In the rows, zero is written as 128.
Each path is a new rotation, seen through one point. The rows after it are directions, each followed by how far the rotation turns it, in degrees a step (0 if it stays put).
Each turn is a multiple of 5 degrees from 10 to 175, or 0.
Each row of a path follows its step; steps can be skipped.

step 4: [130 132 132 130 130 134 127 138 130 130 135 129 131 118 142 132 137 120
 142 128 136 124 133 122 124 130 124 131 122 135 134 136 125 123 133 125
 132 128 121 133 124 134 134 127 123 129 118 122 117 126 125 125 123 125
 125 131 130 133 122 124 129 135]
step 8: [131 122 123 128 125 125 123 128 132 138 133 127 131 120 128 122 111 125
 126 125 126 129 122 127 131 117 132 126 129 125 127 126 129 120 135 133
 127 128 130 129 138 127 123 126 132 123 144 124 123 127 124 119 131 139
 132 129 136 126 139 120 127 129]
step 11: [137 129 137 141 127 126 130 127 118 125 128 128 131 127 126 135 118 127
 135 134 130 132 119 129 126 129 123 120 124 123 127 119 123 134 127 137
 115 127 123 121 123 140 128 122 130 124 126 124 125 132 126 132 124 127
 120 118 127 132 132 129 134 121]
step 12: [126 136 131 130 123 127 124 125 125 122 127 121 137 129 120 128 139 137
 125 129 131 116 130 129 126 127 135 121 128 140 133 122 117 132 124 134
 121 131 124 138 126 126 128 127 128 126 125 135 127 118 141 127 135 133
 131 125 124 130 127 126 124 117]
step 15: [111 122 121 141 131 125 128 129 122 128 126 123 124 127 132 132 132 125
 132 127 125 130 120 126 138 122 118 124 131 130 124 136 125 129 133 121
 134 129 129 129 134 114 129 130 131 128 127 124 133 128 141 129 125 132
 131 122 122 127 120 125 118 131]
step 16: [126 131 132 128 137 136 138 132 135 135 133 133 125 129 129 123 130 128
 128 127 132 134 118 144 123 129 127 131 137 135 134 132 135 121 127 125
 137 136 129 121 124 129 123 126 121 133 119 129 131 128 125 126 134 130
 134 128 131 128 117 119 126 135]
step 17: [132 134 128 128 123 127 138 135 125 139 128 125 121 136 128 125 128 130
 127 120 124 134 125 131 118 142 132 126 120 126 115 131 131 123 127 119
 131 131 130 125 135 130 133 128 137 126 129 125 132 124 127 131 121 124
 124 120 140 121 137 130 132 127]
step 23: [142 131 125 126 125 121 128 121 134 132 124 126 127 129 128 119 128 116
 127 123 135 127 118 123 128 125 117 125 120 133 127 126 117 131 128 133
 127 123 123 128 119 130 116 126 127 127 133 122 124 132 133 128 127 134
 131 124 142 128 133 123 127 137]
step 29: [133 137 130 129 122 128 128 128 135 124 125 124 124 124 125 128 128 135
 124 134 132 127 125 121 124 131 129 125 127 121 129 130 134 137 133 121
 125 138 128 130 135 146 122 131 121 124 135 120 135 130 118 124 131 132
 114 123 133 129 131 125 130 123]
Directions:
[128 127 129 129 127 128 127 130 128 128 129 128 130 126 128 127 128 127
 129 127 130 130 127 130 127 126 129 128 127 133 131 128 126 127 131 129
 128 127 128 127 128 128 128 127 129 127 128 127 129 128 130 127 128 131
 131 127 128 130 128 128 127 128] : 95
[130 126 130 127 125 126 127 129 129 130 127 125 127 128 125 128 130 129
 128 129 125 128 131 130 127 128 128 129 126 128 129 127 129 128 126 129
 126 125 128 128 128 126 127 130 128 126 127 128 127 129 128 127 130 130
 128 126 127 129 128 129 128 127] : 60
[130 126 129 129 128 129 128 129 127 129 126 128 129 126 131 129 128 129
 130 129 128 130 130 127 128 127 126 127 127 126 128 128 131 127 129 127
 128 129 130 128 129 130 129 129 130 126 130 128 127 127 131 129 130 126
 127 128 128 129 127 127 126 127] : 160
